[[119 127 140 131 122 127 134 145 124 125 145 126 121 107 125]
 [122 139 127 133 127 118 113 122 130 114 122 127 111 142 131]
 [125 125 130 123 125 124 133 143 111 127 144 128 120 127 111]
 [129 134 122 128 138 131 131 125 118 134 124 126 120 147 118]
 [118 121 142 121 129 120 129 146 127 122 147 126 133 131 128]]
|
[[128 131 133 126 147 122 127 146 129 120 129 121 142 121 118]
 [118 147 120 126 124 134 118 125 131 131 138 128 122 134 129]
 [111 127 120 128 144 127 111 143 133 124 125 123 130 125 125]
 [131 142 111 127 122 114 130 122 113 118 127 133 127 139 122]
 [125 107 121 126 145 125 124 145 134 127 122 131 140 127 119]]

[[124 110 123 123  99 138 135 136]
 [130 115 131 126 133 105 121 103]
 [121 124 120 120  99 146 134 142]
 [127 140 128 129 126 128 128 143]
 [128 117 128 127 129 131 128 116]]
|
[[116 128 131 129 127 128 117 128]
 [143 128 128 126 129 128 140 127]
 [142 134 146  99 120 120 124 121]
 [103 121 105 133 126 131 115 130]
 [136 135 138  99 123 123 110 124]]

[[122 153 122 137 113 129 114 138 123]
 [119 130 120 138 129 134 129 139 120]
 [111 138 113 146 124 141 123 147 113]]
|
[[113 147 123 141 124 146 113 138 111]
 [120 139 129 134 129 138 120 130 119]
 [123 138 114 129 113 137 122 153 122]]

[[109 141 132 125 109 116]
 [154 116 124 130 148 137]
 [105 149 136 123 107 130]
 [107 151 134 125 109 138]
 [143 108 123 131 142 118]
 [152 111 122 131 149 134]
 [138 135 131 124 133 143]]
|
[[143 133 124 131 135 138]
 [134 149 131 122 111 152]
 [118 142 131 123 108 143]
 [138 109 125 134 151 107]
 [130 107 123 136 149 105]
 [137 148 130 124 116 154]
 [116 109 125 132 141 109]]

[[123 107 126 123 136 105 109 102 127 105 106 134]
 [111 136 111 139 127 135 137 121 109 135 136 124]
 [134 124 133 126 120 124 124 143 133 123 123 126]
 [122 135 122 130 136 135 134 117 123 137 136 129]
 [135 114 136 118 132 114 114 128 138 113 114 134]]
|
[[134 114 113 138 128 114 114 132 118 136 114 135]
 [129 136 137 123 117 134 135 136 130 122 135 122]
 [126 123 123 133 143 124 124 120 126 133 124 134]
 [124 136 135 109 121 137 135 127 139 111 136 111]
 [134 106 105 127 102 109 105 136 123 126 107 123]]

[[120 137 122 110 120]
 [125 135 126 103 124]
 [134 122 140 141 136]
 [124 127 128 141 125]
 [134 125 140 130 136]
 [118 134 122 130 119]
 [123 127 129 145 125]
 [127 124 134 150 129]]
|
[[129 150 134 124 127]
 [125 145 129 127 123]
 [119 130 122 134 118]
 [136 130 140 125 134]
 [125 141 128 127 124]
 [136 141 140 122 134]
 [124 103 126 135 125]
 [120 110 122 137 120]]

[[137 127 137 142 139 109 120]
 [137 107 138 129 131 109 123]
 [134 124 125 122 118 135 132]
 [137 107 133 125 128 120 125]
 [134 114 122 116 113 141 133]
 [135 102 119 117 119 138 130]]
|
[[130 138 119 117 119 102 135]
 [133 141 113 116 122 114 134]
 [125 120 128 125 133 107 137]
 [132 135 118 122 125 124 134]
 [123 109 131 129 138 107 137]
 [120 109 139 142 137 127 137]]
---
[[133 142 117 123]
 [143 117 138 116]
 [157 124 133 110]
 [102 132 123 143]
 [125 140 114 131]]
|
[[142 117]
 [117 138]]

[[122 130 129]
 [128 131 127]
 [101 128 127]]
|
[[130 129]
 [131 127]]

[[127 129 128 129]
 [137 125 135 117]
 [118 138 115 106]
 [128 128 128 128]]
|
[[129 128]
 [125 135]]

[[118 107 136]
 [120 134 140]]
|
[[107 136]
 [134 140]]

[[125 132 134 127 130]
 [146 154 150 124 128]
 [139 147 144 141 132]
 [145 140 129 121 130]
 [155 153 143 127 128]]
|
[[132 134]
 [154 150]]

[[130 121 131 124]
 [136 132 126 127]
 [126 125 122 127]
 [147 120 152 101]
 [138 133 127 129]]
|
[[121 131]
 [132 126]]

[[146 133 116 157]
 [129 146 143 120]
 [127 111 122 135]]
|
[[133 116]
 [146 143]]
---
[[141 125 118 110 109 108 147 153 110 107]
 [114 123 146 110 122 119 108 109 111 116]
 [130 117 113 126 158 115 110 109 117 144]
 [141 119 137 133 146 148 138 108 142 119]
 [110 149 144 145 147 127 135 133 152 121]
 [118 130 114 128 129 143 134 125 124 136]
 [105 128 115 136 140 144 129 132 120 152]]
|
[[141 114 130 141 110 118 105]
 [125 123 117 119 149 130 128]
 [118 146 113 137 144 114 115]
 [110 110 126 133 145 128 136]
 [109 122 158 146 147 129 140]
 [108 119 115 148 127 143 144]
 [147 108 110 138 135 134 129]
 [153 109 109 108 133 125 132]
 [110 111 117 142 152 124 120]
 [107 116 144 119 121 136 152]]

[[127 118 123 102 119 111]
 [124 137 135 152 132 148]
 [131 135 121 131 132 123]
 [132 122 126 115 124 120]]
|
[[127 124 131 132]
 [118 137 135 122]
 [123 135 121 126]
 [102 152 131 115]
 [119 132 132 124]
 [111 148 123 120]]

[[124 129 130 127]
 [125 129 130 126]
 [127 129 130 126]
 [124 128 130 126]
 [127 127 130 126]
 [127 128 130 127]
 [126 129 130 127]
 [127 129 130 126]
 [121 129 102 137]
 [125 127 130 126]
 [124 129 130 127]]
|
[[124 125 127 124 127 127 126 127 121 125 124]
 [129 129 129 128 127 128 129 129 129 127 129]
 [130 130 130 130 130 130 130 130 102 130 130]
 [127 126 126 126 126 127 127 126 137 126 127]]

[[126 126 129 129 122 125]
 [147 125 122 156 140 135]
 [131 117 122 122 114 127]
 [124 114 129 119 116 129]
 [137 130 119 131 134 133]
 [144 132 122 136 126 131]]
|
[[126 147 131 124 137 144]
 [126 125 117 114 130 132]
 [129 122 122 129 119 122]
 [129 156 122 119 131 136]
 [122 140 114 116 134 126]
 [125 135 127 129 133 131]]

[[144 120 113 149 104 147 141 132 133 130 128 112 122 124]
 [142 111 128 134 147 115 112 115 139 138 136 124 131 151]
 [126 111 128 117 120 117 147 134 153 130 131 127 112 133]
 [128 127 136 129 113 122 127 103 144 128 126 117 126 122]]
|
[[144 142 126 128]
 [120 111 111 127]
 [113 128 128 136]
 [149 134 117 129]
 [104 147 120 113]
 [147 115 117 122]
 [141 112 147 127]
 [132 115 134 103]
 [133 139 153 144]
 [130 138 130 128]
 [128 136 131 126]
 [112 124 127 117]
 [122 131 112 126]
 [124 151 133 122]]

[[124 126 124 129 133 120 131 123 130 126 126 128]
 [132 129 125 138 134 140 128 127 127 121 133 134]
 [121 127 135 128 126 124 134 121 134 130 132 129]
 [128 124 135 135 129 137 130 128 130 128 135 130]
 [126 147  98 136 129 135 133 114 129 114 132 141]
 [127 125 124 125 132 119 128 128 127 123 123 129]]
|
[[124 132 121 128 126 127]
 [126 129 127 124 147 125]
 [124 125 135 135  98 124]
 [129 138 128 135 136 125]
 [133 134 126 129 129 132]
 [120 140 124 137 135 119]
 [131 128 134 130 133 128]
 [123 127 121 128 114 128]
 [130 127 134 130 129 127]
 [126 121 130 128 114 123]
 [126 133 132 135 132 123]
 [128 134 129 130 141 129]]
